In the data rows, zero lies at 4.5, halfway between 4 and 5.
Here are some points, each followed by its number:
[7 4 7 8 3 7 4 5] 0
[4 6 5 4 6 5 7 5] 1
[7 4 6 8 3 8 5 5] 2
[5 5 4 5 5 8 7 5] 3
[3 7 3 5 6 8 8 4] 4
[7 3 5 7 2 5 4 4] 5
[3 0 3 3 1 0 0 5] 6
[3 6 4 4 5 5 7 5] 7
[6 5 6 4 5 4 5 4] 8
[3 4 4 3 5 0 2 5] 9
[2 0 2 3 2 0 0 4] 10
[7 4 6 8 3 7 4 5] 11
[3 4 3 4 3 8 5 4] 12
[6 3 7 6 2 6 4 5] 13
[4 5 4 3 7 0 4 5] 14
[5 5 5 3 5 4 5 4] 15
[6 2 5 7 2 7 3 4] 16
[2 6 3 3 6 3 7 5] 17
[3 0 2 2 3 0 0 5] 18
[7 3 6 8 2 7 4 4] 19
[7 5 8 5 4 6 4 4] 20
New points follow, each followed by the number of its nearest point above, looking only along the 2 directions in which the numbered points spread most.
[3 5 3 3 7 0 5 5] ~ 14
[3 5 3 3 6 0 3 4] ~ 14
[4 4 4 5 4 7 6 5] ~ 12
[3 7 3 3 7 1 5 5] ~ 17
[2 5 4 4 5 5 5 4] ~ 15
[6 3 6 6 2 7 4 4] ~ 13
[3 5 4 3 6 0 3 4] ~ 14
[4 5 4 4 3 6 4 5] ~ 8
[4 2 3 3 4 0 2 4] ~ 9
[7 4 6 8 3 8 5 5] ~ 2
[3 5 3 3 7 1 5 4] ~ 14
[3 6 3 4 5 4 5 5] ~ 15
[3 3 3 3 5 0 2 4] ~ 9
[3 5 3 4 4 6 5 5] ~ 15
[3 7 3 4 5 4 6 5] ~ 7
[3 5 3 4 5 5 5 4] ~ 15
[3 6 5 3 7 3 6 4] ~ 17
[4 5 4 4 4 8 7 5] ~ 3
[4 6 4 5 4 7 6 4] ~ 3
[4 6 6 3 7 4 5 4] ~ 7
[4 4 4 5 4 5 5 5] ~ 8
[4 6 4 4 5 7 7 4] ~ 1
[3 6 3 3 7 3 5 5] ~ 17
[6 3 7 5 4 4 2 4] ~ 5
[4 6 6 3 6 4 6 4] ~ 7
[5 6 6 3 6 3 5 4] ~ 15
[7 5 7 4 5 4 5 5] ~ 12
[4 4 3 5 3 8 6 5] ~ 12
[3 4 3 4 4 7 5 4] ~ 8
[4 6 4 5 4 8 6 5] ~ 3
[3 6 3 3 7 2 6 4] ~ 17
[7 3 6 5 2 5 3 5] ~ 5
[6 5 6 3 5 3 5 4] ~ 15
[6 3 6 6 1 7 3 5] ~ 16
[3 4 2 3 4 0 2 4] ~ 9
[6 3 7 6 3 6 4 5] ~ 13
